Each row is where one point has got to under a steady rotation. How many ticks took it there?
The counts run from 0 to 212.
[ 55 -18 -13 -21  16  -8 -34  -9   9  19  14 -34   8 -17   7   8 -10   3
  18 -34 -19 -11 -17  -4  -5   9  31  11   3 -39 -17   8  19 -20   8 -14
  12 -24  -3 -37 -27  35  -6 -11 -32  -6 -51 -38 -14 -18 -12  32   5  -1
  28  38 -13  11  40  16  -4 -13 -16  -3  38 -31  17   5  17  24  13  27
 -38  41  -7   5  18 -23 -17]  130
[ 54   3 -12 -17 -34  14 -27  13 -28   6   3 -49  11   4  -6  17   8  -3
   0   2 -23  12 -14   6  -1 -12  34  41  13 -41 -29  19  -8 -12  11  27
 -12 -27  -9 -33   3  -3  -5 -18 -26  27 -31 -49 -10  15 -33  11 -12   3
  11  29  34  -5  -1  -3  -1  20  -4  20  40  15  -6  10  32  15  17  13
 -42  44   2  36  17  14 -11]  183
[ 59 -21 -25  -9 -16   6 -30   2 -30  10 -18 -50  14  -9  -5  12   5 -13
  22 -10  -7  10  -7  15   4  -6  27  44  26 -36 -10  28 -29   5   4  -2
  -6  -8 -24 -39 -11   7 -13 -36  -9   4 -25 -37 -43   3 -27   9 -20 -26
  14  27  23 -13   1 -19  18  27 -16 -22  33  24  11  10  21  26  34   8
 -53  11  -9  -1   0  16 -12]  71
[ 31 -25  -9   1  -3  -9 -30  14 -14   4  24 -54  16 -41 -15  -5  32  -9
  10 -12 -23 -10 -25  22   0  14   5   2  -5 -49 -37  19 -18 -23   9 -12
  -8  -9   6 -52 -16  46   3 -25  11   0 -66 -31  -2   3 -13  31   4 -20
  13  32 -11  32  21  20   3  -9   4  -4  25 -18  13   0  20  31   2  30
 -23  29 -15   7   1  -1  -5]  122
[ 63 -13 -25   2  -5 -12  -9  19 -17  -5 -34 -36  -2  -5  10  31  -5  11
  -3  -8 -15  13  20  19  11   2  39  11  16 -59 -15  12 -14  -6  11  -7
  -5 -12  -9 -19 -10   2  -8 -34  -2   5 -33 -29 -43   6 -30  17  -7 -17
  34  16  39  -3  16   8 -12  33 -11  -3  22   2  24  21  -4  44  49   6
 -57   4 -12  18   6   5 -16]  106
[ 49 -10 -33  17  -3   6 -27  14  -6 -12   9 -53  -4 -13 -11  15  20  14
  -8 -16 -29   5   8  19 -12   3  24   6   2 -34 -46   0  -7 -22  14  -2
 -15   6 -13 -43  -3  26  11 -35 -18  24 -33 -30 -19  26 -33  21 -10  -9
  24  27  26  12  12   8 -11  -2   6  13  29 -23 -10  18  28  33  -3  33
 -24  49   1  48  14 -10   1]  4
[ 50 -11 -38  17  -3   8 -28  12   1 -13   9 -52  -6 -14  -8  16  18  13
 -12 -15 -29   7  11  19 -11   4  24   9   2 -36 -45  -2 -12 -19   9   0
 -14   8 -14 -45  -4  27  11 -30 -16  27 -32 -34 -22  24 -35  19  -9 -11
  19  30  22   9   7  10 -12  -1   6  13  29 -23  -9  17  24  37  -2  29
 -24  49   1  46  15 -12   6]  3
[ 65 -24   3 -15  -8  -9 -16  17 -10   5  -6 -10  -2 -15  -1  27  -6 -12
  17 -24 -20  -5  -6   5  14  13  28   9  -4 -62  -6  24  -4 -22   2 -12
   3 -21  17 -10 -33  25 -11 -10  -5   5 -30 -19 -15 -16 -21  55  20  -3
  29  28  14  21  53  28 -12   3  -7   0  25  -6  46   5 -14  28  38  18
 -46  12 -30  16  17  -3 -23]  20
[ 48  -2  12  -7  -5  -5 -17  31 -29   2  -7 -36 -11 -29  -4   8  15   8
  10 -26 -15   5 -15  18 -13   6  20  -7   2 -55 -17  20  14 -32  27  -8
  -2 -10   7 -27  -7  30 -16 -29 -15  -6 -57 -30  -9   3 -24  39   3  -6
  48   9  23  40  36   7  -9   5   2  10  33 -20  25  13   8   8  17  24
 -44  26 -12  30   8  11 -31]  13
[ 42 -19  -9 -10  12  20 -14  13   6   3 -21 -42   9  -8  32  25  -7  16
  -8 -25 -39  12  22   5  11  -1  48  -1  25 -59 -22  16   1   4 -16   7
  -4 -23   4 -19  -8  31  -3  -3 -28  13 -21 -27 -26   4 -19  34   2  -2
  27  19  14   1  15  15 -26  14 -13   4  62 -23  19  24   1  26  30   9
 -47   3  -6  16  40 -17 -11]  139
[ 29 -12  -2 -24  13  30 -34  33 -29  14  -7 -56   1 -20  -2   8  14   9
  12 -18 -18   5   0  12  10  -6  22  14   6 -33 -19  33   5 -21   8  -2
  -2  -5 -10 -28  -9  38 -27   7 -23  -4 -31 -31   1   8 -11  27   1   0
  39   6   4  45  18   4   5 -19 -22  17  61 -11  27   8  24   1   6  21
 -59  30   5  26  40  -8 -10]  47
[ 46 -41  -2  -9  -2  -1 -19  -2   2   1  -5 -32  29  -7  14  17  -1 -11
  15 -17 -39  -5   0   3  32   7  28  11  13 -65 -23  20 -31  -9 -28 -16
  -9 -25  18 -27 -24  20  16 -11   1  19 -14 -14 -21   0 -13  54   9 -12
  13  46  13   6  38  29 -10   3  -5 -15  31  -2  32  13  -5  42  34  22
 -26  -4 -26   3  16 -19 -15]  26
[ 46 -26 -23  -9   1  18 -35  -7 -10  -1   4 -52  21 -11   3  12  29 -10
  13  -8 -15   7 -18   4  -3  -6  23  25   8 -24 -31  16 -28  -5   5  -4
  -8  -5 -29 -50 -24  21   9 -26 -26  11 -44 -37 -25   9  -9  26 -13 -11
  17  27  -7   0   2 -15   3   0  -5 -22  62  -8 -12  15  36  29   9  28
 -41  37   7  29  29   8   7]  38
[ 64 -25 -37 -13 -13  15 -30  11 -32  13 -12 -54  10  -6 -14  15  10 -12
  20  -6  -4  10   4  18  13  -8  24  45  14 -27  -9  29 -28  -4  12  -8
   1   2 -25 -34 -21   8 -17 -25  -1   2 -13 -39 -36   5 -26   3 -22 -24
  18  27  17   0   5 -13  21  14 -27 -21  29  22   9  12  21  29  31  16
 -56  22   2   9   9  16   1]  74
[ 35 -16  -8 -24  13  28 -38  18 -28  13  -4 -61   7 -13  -2   9  19   6
  17 -12 -14   4  -5   7   7 -13  22  14   5 -23 -21  25   0 -19  15  -9
  -1  -5 -21 -36 -17  28 -16  -5 -24  -2 -32 -35  -6  12  -8  23 -11   0
  39  12   1  34  16  -9   7 -18 -19   2  60 -11   9  16  36   8   3  32
 -55  38  14  30  39   0  -2]  44
[ 40 -14  -2  -2  -7  22 -36  17  -7   6   5 -20  -1  -7  -7  18  -4 -12
  18 -26 -44  -3  -2  -1   8   6  31  32  13 -55 -17  32  -1  -4 -23  16
 -16 -15   3 -12   0  35 -14  -4 -29  33  -8 -24   0  -6 -35  51  31  -4
   9  36  22   9  33  28  -3   2  -1  33  36  17  37  -2  11  10  12   7
 -33  29 -42   6  22 -23 -26]  57
[ 65 -20   5 -15  -7  -9 -15  20 -13   5  -5 -10  -5 -19  -1  24  -5 -11
  15 -25 -19  -3  -9   8   8  14  28   8  -5 -61  -6  26   1 -25   7  -9
   4 -18  17 -10 -29  27 -17 -12  -7   1 -36 -21 -14 -16 -20  53  20  -3
  31  25  13  23  51  25 -12   3  -8   3  25  -6  45   5 -15  25  36  17
 -48  15 -29  18  15   0 -25]  19
[ 57 -26 -35  18  14  -6 -35   0  -8  -5  18 -41  22  -7  -6  -6  13 -11
  28 -31 -44  -4   8  14  15  16  18  25   9 -51 -18   5   3  -6  -8 -22
 -27   2 -10 -27   1  33  14 -47  -6  19 -16 -23 -12   4 -38  32  -1 -30
  10  43  23  21  36  31   7   4 -13   4   0   1  20  15  11  32  12  13
 -16  24 -22  -6 -12 -24 -16]  205
[ 63 -26 -40 -14 -13  15 -32  15 -34  13  -7 -56  12  -5 -17  18  10 -10
  19  -6  -6   8   9  21  19  -9  23  44   9 -26  -9  29 -25  -8  13  -8
   2   4 -25 -33 -23  10 -17 -22   2   2  -9 -38 -33   8 -23   2 -22 -22
  19  26  16   5   9  -9  22   7 -31 -20  27  21   9  11  19  30  30  18
 -56  24   5  11  12  12   6]  75
[ 60 -28 -34   8 -12   2 -12  25 -22 -14 -15 -37   1  -6 -13  34  20  -5
  -1   1 -23   4  24  24  22   2  28   9  -3 -53 -23  14 -32 -11  12 -13
  -8   3  -7 -17 -24  12   3 -31  21  15 -21 -17 -29  15 -28  28  -3 -18
  21  22  30  11  26  16 -11  18  -7  -7  17  10  14  23  -2  53  40  23
 -48  16 -13  31  15   9  11]  111
[ 32  -6  -8 -14 -12  -4 -35  30 -41   9 -25 -54 -10 -11 -19  24  -3  11
   8   4  -2   5  -4  11  21  -7  19  30   7 -43 -29  35 -22 -34  13  -5
  -7 -12 -11 -39   1  -5 -26  -4  -2   3 -32 -32 -10  19 -18  14  -4  -2
  42  16  42  27  14   6  11  -2 -10  31  15  17  43   1  24  24  21  19
 -57  23 -11  23   7  -2 -25]  191
[ 56 -24 -28  12  11  -6 -30  -3 -10  -1  18 -47  31  -8   1 -12  18  -7
  26 -30 -45  -3   6  14  11  11  22  20  14 -56 -17   2  11  -2  -3 -19
 -25  -7  -7 -29   6  34  18 -53  -6  15 -25 -27 -11   4 -39  29  -9 -31
  11  45  21  20  32  24   5  10 -15  -2   7  -3  11  21  15  27  13  15
 -14  21 -16  -8 -14 -17 -20]  207
[ 49  -1 -28   2  -9  -3 -37  23  -4  10  35 -43   4 -23 -16   0   2   1
   0 -22 -34  -3  -9  15  -4  16  20  35   5 -49 -33  15  12 -23  -1  21
 -15 -14   5 -39   7  41 -11 -11 -16  20 -38 -46   5   0 -37  13   8  -8
   0  37   9  20  14  37   0  -4  -8  44  12 -10  22  -8  19  19  -2   8
 -22  47 -16  13   0 -24 -17]  90
[ 34 -11 -18  -4  -1 -10 -36  35 -33   6 -22 -46 -14 -21 -19  21  -1   7
   8  -4  -3   6   4  16  22   7  14  31   6 -46 -26  37 -27 -31   6 -10
 -15   1 -13 -36  -2  10 -31  -6   4   1 -31 -28 -14  11 -19  18   5 -15
  38  11  35  30  14  18  13  -3 -12  32  10  14  59  -6  11  30  24   9
 -58  13 -21  14   2 -12 -24]  194
[ 29 -11  -3 -21  13  30 -33  38 -27  14  -7 -51  -3 -22  -4  12  13   8
  11 -20 -22   4   1  11  10  -4  22  15   7 -36 -17  36   6 -22   7   2
  -3  -3  -8 -26  -8  40 -30   8 -22  -2 -30 -32   2   5 -13  28   6   1
  38   4   2  44  17   7   2 -18 -22  22  59 -11  31   8  20   2   7  17
 -58  26  -1  25  40 -11 -12]  48
[ 45 -28 -23  -7   0  16 -32 -10  -7  -1   4 -52  22 -14   6   8  29 -12
   9  -8 -18   7 -20   4  -4  -4  22  26   9 -26 -31  14 -31  -1   0  -3
 -12  -6 -26 -50 -25  21  11 -26 -22  13 -44 -36 -30   8 -12  26 -12 -14
  13  29  -8  -2  -1 -12   1   5  -3 -24  62  -7 -12  13  33  34  12  23
 -37  32   4  25  26   7   8]  37
[ 39 -15  -2  -3 -10  22 -38  12  -8   5   5 -24   1  -3  -6  18  -6 -13
  21 -25 -45  -3  -2  -1  10   5  32  32  16 -58 -17  33  -4  -1 -24  13
 -18 -19   3 -14   1  31 -10  -7 -27  35  -5 -23  -2  -1 -35  52  28  -5
   6  40  24   6  35  24  -2   5  -1  32  35  19  34  -1  11  11  11   9
 -30  26 -43   6  18 -22 -29]  58
[ 37 -41  -8  -3  -3   2 -20  -9   5  -4  -2 -49  37 -13  21   7  15 -12
   8 -11 -37   3  -8   6  21   6  24  14  21 -58 -34  18 -46   1 -31  -8
 -18 -22   4 -44 -19  24  22 -19  -2  19 -30 -20 -30   8 -11  44   2 -21
   5  41   4  -5  10  17  -6  10   0 -23  46  -7  14  13   8  43  25  15
 -21  -6 -17   3  13 -12 -10]  30
[ 39 -37 -13   0  -2   5 -24 -10   2  -6   2 -51  35 -15  20   6  24 -13
   6  -9 -32   6 -14   7  14   6  22  17  21 -51 -36  18 -46   5 -24  -5
 -20 -17  -7 -51 -19  24  22 -23 -10  19 -37 -25 -32   8 -12  36  -4 -22
   3  37  -2  -9   0   7  -5  13   3 -25  53  -7   6  12  15  42  23  14
 -24   1 -12   6  15  -4  -4]  32
[ 52   3 -19  -1  -9 -12 -38   6  -1   9  26 -36   1 -12  -9   3 -11   5
   8 -25 -33  -5 -13   4  -9  13  28  32   7 -51 -31   8  22 -23   2  14
 -10 -25   3 -36   8  26  -5 -19 -28  21 -39 -45   0  -1 -40  19   8  -2
   8  44  21   8  26  30  -4   2  -4  40   9 -10  17  -5  22  20   0  15
 -19  52 -19  11  -5 -26 -28]  93
[ 45   2  -5 -19 -29   6 -34  17 -38   9 -10 -53   1   5 -17  23   1   3
   5   8 -12   6 -12   5   9 -17  29  37   8 -40 -31  25 -12 -24  16  14
  -5 -24 -10 -37   1 -13 -13 -12 -18  17 -32 -42  -8  21 -26  11 -11   8
  27  25  41   6  10  -4   5  11  -5  24  29  19   6   7  36  16  19  23
 -50  44  -1  38  15  11 -17]  186
[ 41  -8 -29  -1  -7   5 -34  37 -14  11  32 -57  10 -29 -18  -4  15   2
  -3 -16 -34   1   1  26   9  15  14  30   2 -50 -33  25   0 -25  -3  17
 -14  -5   7 -40   5  48 -16  -2  -1  14 -30 -44   8   7 -32   5   4 -13
   2  29   4  33   7  39   4 -11 -16  39  15 -11  26  -7  15  21  -1   8
 -27  37  -7  11   5 -21  -7]  87
[ 52 -26 -40 -15  -7  19 -32  32 -35  15   3 -68  16 -10 -23  11  15  -2
  13  -4 -16   3  20  25  33  -7  17  35   2 -29 -17  28 -18 -21  10 -10
   1   6 -11 -33 -18  22 -16  -7  12   2  -1 -33 -12  14 -25   0 -20 -17
  18  26  14  29  13   9  19 -12 -36  -5  21  10  15  13  21  28  17  25
 -49  28  12  16  16  -2  11]  79
[ 47 -20 -13  -8   5 -15 -34   1  -1  13  26 -38  10 -34  -7  -3  13  -6
  17 -25 -15 -13 -33   8 -10  17  17  11  -2 -40 -27  15   1 -21  13 -10
   2 -16  -1 -48 -24  46  -5 -19 -13  -6 -68 -40  -8 -14 -13  32   7 -10
  17  36 -21  21  31  17   1 -12  -4  -4  32 -27  15  -4  18  27   7  27
 -31  39 -13   4   5  -8 -11]  126
[ 28 -28 -10   6  -5  -4 -25  18 -22  -1  19 -58  18 -36 -18  -1  40  -6
   9  -8 -28 -10 -16  25  11   9   5  -2  -6 -52 -39  18 -26 -23   7 -14
 -13  -5   7 -49 -16  42   7 -26  21   4 -54 -26  -1  14 -15  31   0 -22
  13  31  -2  37  23  22   1  -6   5  -6  22 -10  11   6  19  35   6  35
 -21  25 -15  13   1   1   0]  120
